In the data rows, 500 means zero.
Here are some points, one per row:
576 603 624 724 437 680 548 600 463 556 629 157 722 424 583 333 452 550 298 441 556 543 321 426 467 528 549 610 396 670 369 428 562 805 550 654 351 617 170 576 210 788 489 532 400 640 572 673 342 640 478 513 604 440 484 723 200 683 422 507 616
313 434 314 313 371 463 622 599 663 320 245 572 693 308 623 514 296 599 559 483 666 687 439 565 517 453 678 667 539 638 506 314 375 590 832 348 439 499 441 391 807 443 746 448 410 462 367 474 489 724 549 382 477 845 560 561 423 588 396 313 198
460 840 290 565 408 518 462 783 585 527 838 445 593 445 598 530 415 519 543 509 526 524 446 387 534 527 705 571 615 150 526 832 531 506 344 600 495 618 691 514 799 406 461 555 501 665 528 369 451 468 384 631 398 413 619 274 374 338 385 799 306
494 584 525 446 434 640 618 251 509 389 613 424 521 395 564 552 200 442 556 433 280 609 494 633 580 326 333 605 431 738 645 387 678 421 270 979 578 509 603 481 260 479 702 433 709 388 684 457 802 248 607 553 494 654 561 368 512 565 434 632 234
231 318 428 461 452 349 492 000 532 514 539 505 400 707 399 505 621 408 631 545 685 642 512 705 343 399 438 636 215 330 424 396 515 367 422 424 463 376 290 458 370 685 208 266 232 698 601 501 356 773 235 538 236 461 524 498 486 489 475 802 410
508 339 397 443 399 574 460 690 599 585 578 544 706 355 585 469 772 535 484 843 645 514 652 795 725 667 779 359 491 532 738 315 407 690 382 525 604 708 541 614 407 752 323 394 263 194 389 572 504 362 623 505 424 598 198 502 677 471 569 619 464
373 371 475 528 369 264 439 590 687 700 662 738 593 156 601 637 652 433 471 497 044 485 392 374 472 449 362 486 555 549 359 294 505 303 415 322 646 469 545 223 535 672 332 538 433 515 701 441 482 713 472 405 698 417 439 375 191 525 626 506 574
452 277 512 564 404 451 554 413 337 264 466 351 626 753 637 552 322 466 385 590 195 316 484 288 313 569 597 505 398 285 594 726 386 478 785 123 316 522 645 548 409 863 565 301 512 200 669 492 515 378 394 669 410 531 433 508 365 397 663 418 508
397 572 456 651 613 474 415 259 964 628 402 705 647 558 567 567 581 407 534 528 379 614 771 324 337 532 703 595 484 421 421 479 592 679 528 597 443 452 588 451 356 378 735 694 585 185 389 557 303 577 500 570 651 574 818 700 650 366 528 540 764
448 526 335 477 582 502 592 620 167 628 515 480 290 588 617 598 919 310 389 563 609 371 356 674 260 423 677 528 376 642 320 505 334 376 760 784 534 343 664 417 483 254 599 412 388 547 564 543 462 310 638 595 649 597 582 324 391 477 407 368 664
528 596 418 538 655 462 456 425 389 446 373 523 511 270 634 574 399 410 540 725 352 524 628 571 692 374 436 581 448 594 493 488 790 694 504 234 541 471 289 586 421 183 268 570 602 656 364 841 269 277 330 480 173 631 278 439 269 459 463 234 550
285 731 732 368 383 582 568 634 410 527 545 727 484 600 552 510 424 571 537 600 727 626 512 332 660 527 152 490 486 729 677 680 555 550 637 486 500 739 907 441 497 316 644 430 257 626 553 456 550 508 439 668 490 402 387 463 657 524 496 589 890
558 548 796 435 615 312 377 581 401 492 467 493 496 370 484 604 491 580 483 406 495 287 403 553 651 431 544 299 572 442 312 491 999 289 691 779 300 595 429 606 803 826 602 585 414 513 518 507 475 406 515 565 345 600 579 498 685 505 452 535 556
694 370 407 279 422 382 427 469 753 529 608 559 183 478 387 635 511 231 369 386 503 754 237 524 542 487 701 634 286 377 533 434 535 547 548 395 355 572 736 424 496 670 279 571 751 569 299 505 624 262 254 384 725 498 382 661 569 617 471 333 623
582 464 534 352 609 420 148 365 216 331 841 701 522 643 508 069 627 477 475 359 556 451 608 496 424 664 361 719 739 670 379 805 428 498 295 413 702 480 645 414 603 626 647 520 551 539 594 551 455 420 552 228 464 672 548 690 495 468 466 385 441
504 637 570 616 637 268 477 654 545 458 464 433 257 315 761 434 641 319 504 461 476 509 354 373 587 360 453 403 532 306 720 532 233 491 433 461 662 454 271 448 312 489 683 471 378 680 627 372 752 462 340 430 301 407 816 683 856 416 710 348 405
446 538 803 688 511 148 590 368 262 543 429 366 582 644 340 515 451 717 675 646 497 756 470 412 616 527 707 599 245 417 550 426 518 404 343 390 655 386 411 635 565 496 677 709 554 768 411 171 561 258 796 359 675 558 339 609 334 345 378 567 607
460 628 498 278 415 465 541 654 497 630 403 521 540 606 538 461 397 527 384 682 566 694 464 457 166 611 551 167 536 755 303 539 323 246 279 489 434 358 372 455 580 543 570 713 886 535 534 797 537 478 610 593 271 218 417 417 821 523 501 608 412
719 774 534 491 493 583 488 565 831 567 495 719 688 590 128 189 681 701 372 462 613 356 399 519 370 391 393 481 398 513 557 587 635 452 634 435 550 289 380 643 426 240 560 506 334 362 487 415 713 244 384 587 459 410 445 424 349 436 640 366 278
469 413 618 546 603 763 514 456 269 335 373 788 657 254 519 658 430 593 554 536 710 434 526 210 410 564 497 607 604 396 633 634 240 165 440 775 568 370 399 602 534 511 238 442 636 355 339 489 509 524 361 396 637 393 469 439 625 674 278 354 524
508 221 473 608 519 864 705 614 579 269 652 387 247 497 570 247 646 672 632 288 513 262 492 397 724 562 442 355 299 655 540 403 480 389 557 399 490 261 538 352 655 374 464 893 599 421 554 357 264 408 500 434 397 605 546 517 615 562 460 800 609
681 354 543 427 443 476 633 693 560 535 289 508 362 624 544 714 492 824 381 704 725 301 657 709 533 382 475 433 544 270 337 589 598 417 309 439 495 698 627 279 104 456 549 563 624 389 480 416 535 851 355 504 438 658 533 683 259 608 405 415 415
516 391 418 675 470 671 465 441 317 600 249 667 610 744 385 545 569 381 291 344 402 538 402 535 706 528 471 638 723 549 352 327 537 822 426 193 497 597 583 654 505 475 230 398 586 562 759 222 592 461 532 625 457 418 766 522 670 649 374 575 381
568 380 377 560 425 434 492 511 407 464 498 400 302 354 416 055 286 387 319 435 640 545 717 350 446 495 347 482 680 072 478 182 472 387 588 578 456 624 444 473 511 275 657 482 419 464 437 629 553 505 904 667 505 322 411 413 444 541 329 464 588
488 793 460 510 592 521 293 504 504 569 137 399 300 497 476 309 496 790 701 348 251 510 454 628 584 741 394 341 569 497 436 573 275 608 810 702 537 540 379 396 497 465 433 188 750 314 395 465 556 520 401 310 441 387 405 359 489 389 459 748 636
365 483 466 153 582 460 578 597 462 489 412 201 676 565 356 630 567 453 545 342 312 492 791 563 408 627 262 487 512 406 673 613 495 889 480 553 433 233 578 339 492 538 171 760 344 606 461 674 652 641 590 557 669 424 656 411 544 512 540 275 476
803 562 549 584 495 649 437 317 493 604 337 331 429 264 340 728 398 339 508 523 625 172 674 505 158 336 467 474 514 644 568 345 290 756 482 370 583 591 672 667 696 691 626 586 503 655 470 552 483 658 336 334 551 599 502 352 482 389 661 708 591
413 162 589 619 544 735 540 389 631 652 531 581 606 772 573 320 440 482 720 488 450 428 320 718 440 422 547 284 572 333 702 629 683 410 335 633 346 607 390 564 657 312 624 241 563 969 570 620 439 583 646 348 776 443 363 514 561 463 708 251 439
646 711 423 606 619 472 640 410 367 316 635 320 520 509 449 646 508 395 644 357 659 575 562 497 685 606 654 553 462 754 345 489 654 289 374 197 483 725 428 516 532 432 286 359 472 211 345 618 612 797 622 700 826 474 513 459 618 406 751 447 393
515 379 439 496 495 416 431 612 603 532 774 452 238 715 265 901 318 479 515 475 346 481 462 477 651 489 325 409 780 665 508 557 320 483 547 723 545 297 344 832 477 363 631 440 344 313 336 266 164 543 653 469 358 353 428 613 386 615 552 494 446
Along one direction, these points spread out more than along any other. How far along it is each point below, from 0 to 99? 50 is the average, and the first point above lies past it. One standard deviation of the points above along it is 16.
646 711 423 606 619 472 640 410 367 316 635 320 520 509 449 646 508 395 644 357 659 575 562 497 685 606 654 553 462 754 345 489 654 289 374 197 483 725 428 516 532 432 286 359 472 211 345 618 612 797 622 700 826 474 513 459 618 406 751 447 393 65
719 774 534 491 493 583 488 565 831 567 495 719 688 590 128 189 681 701 372 462 613 356 399 519 370 391 393 481 398 513 557 587 635 452 634 435 550 289 380 643 426 240 560 506 334 362 487 415 713 244 384 587 459 410 445 424 349 436 640 366 278 36
558 548 796 435 615 312 377 581 401 492 467 493 496 370 484 604 491 580 483 406 495 287 403 553 651 431 544 299 572 442 312 491 999 289 691 779 300 595 429 606 803 826 602 585 414 513 518 507 475 406 515 565 345 600 579 498 685 505 452 535 556 36
582 464 534 352 609 420 148 365 216 331 841 701 522 643 508 069 627 477 475 359 556 451 608 496 424 664 361 719 739 670 379 805 428 498 295 413 702 480 645 414 603 626 647 520 551 539 594 551 455 420 552 228 464 672 548 690 495 468 466 385 441 36
285 731 732 368 383 582 568 634 410 527 545 727 484 600 552 510 424 571 537 600 727 626 512 332 660 527 152 490 486 729 677 680 555 550 637 486 500 739 907 441 497 316 644 430 257 626 553 456 550 508 439 668 490 402 387 463 657 524 496 589 890 30
488 793 460 510 592 521 293 504 504 569 137 399 300 497 476 309 496 790 701 348 251 510 454 628 584 741 394 341 569 497 436 573 275 608 810 702 537 540 379 396 497 465 433 188 750 314 395 465 556 520 401 310 441 387 405 359 489 389 459 748 636 33
452 277 512 564 404 451 554 413 337 264 466 351 626 753 637 552 322 466 385 590 195 316 484 288 313 569 597 505 398 285 594 726 386 478 785 123 316 522 645 548 409 863 565 301 512 200 669 492 515 378 394 669 410 531 433 508 365 397 663 418 508 71
515 379 439 496 495 416 431 612 603 532 774 452 238 715 265 901 318 479 515 475 346 481 462 477 651 489 325 409 780 665 508 557 320 483 547 723 545 297 344 832 477 363 631 440 344 313 336 266 164 543 653 469 358 353 428 613 386 615 552 494 446 36
313 434 314 313 371 463 622 599 663 320 245 572 693 308 623 514 296 599 559 483 666 687 439 565 517 453 678 667 539 638 506 314 375 590 832 348 439 499 441 391 807 443 746 448 410 462 367 474 489 724 549 382 477 845 560 561 423 588 396 313 198 62
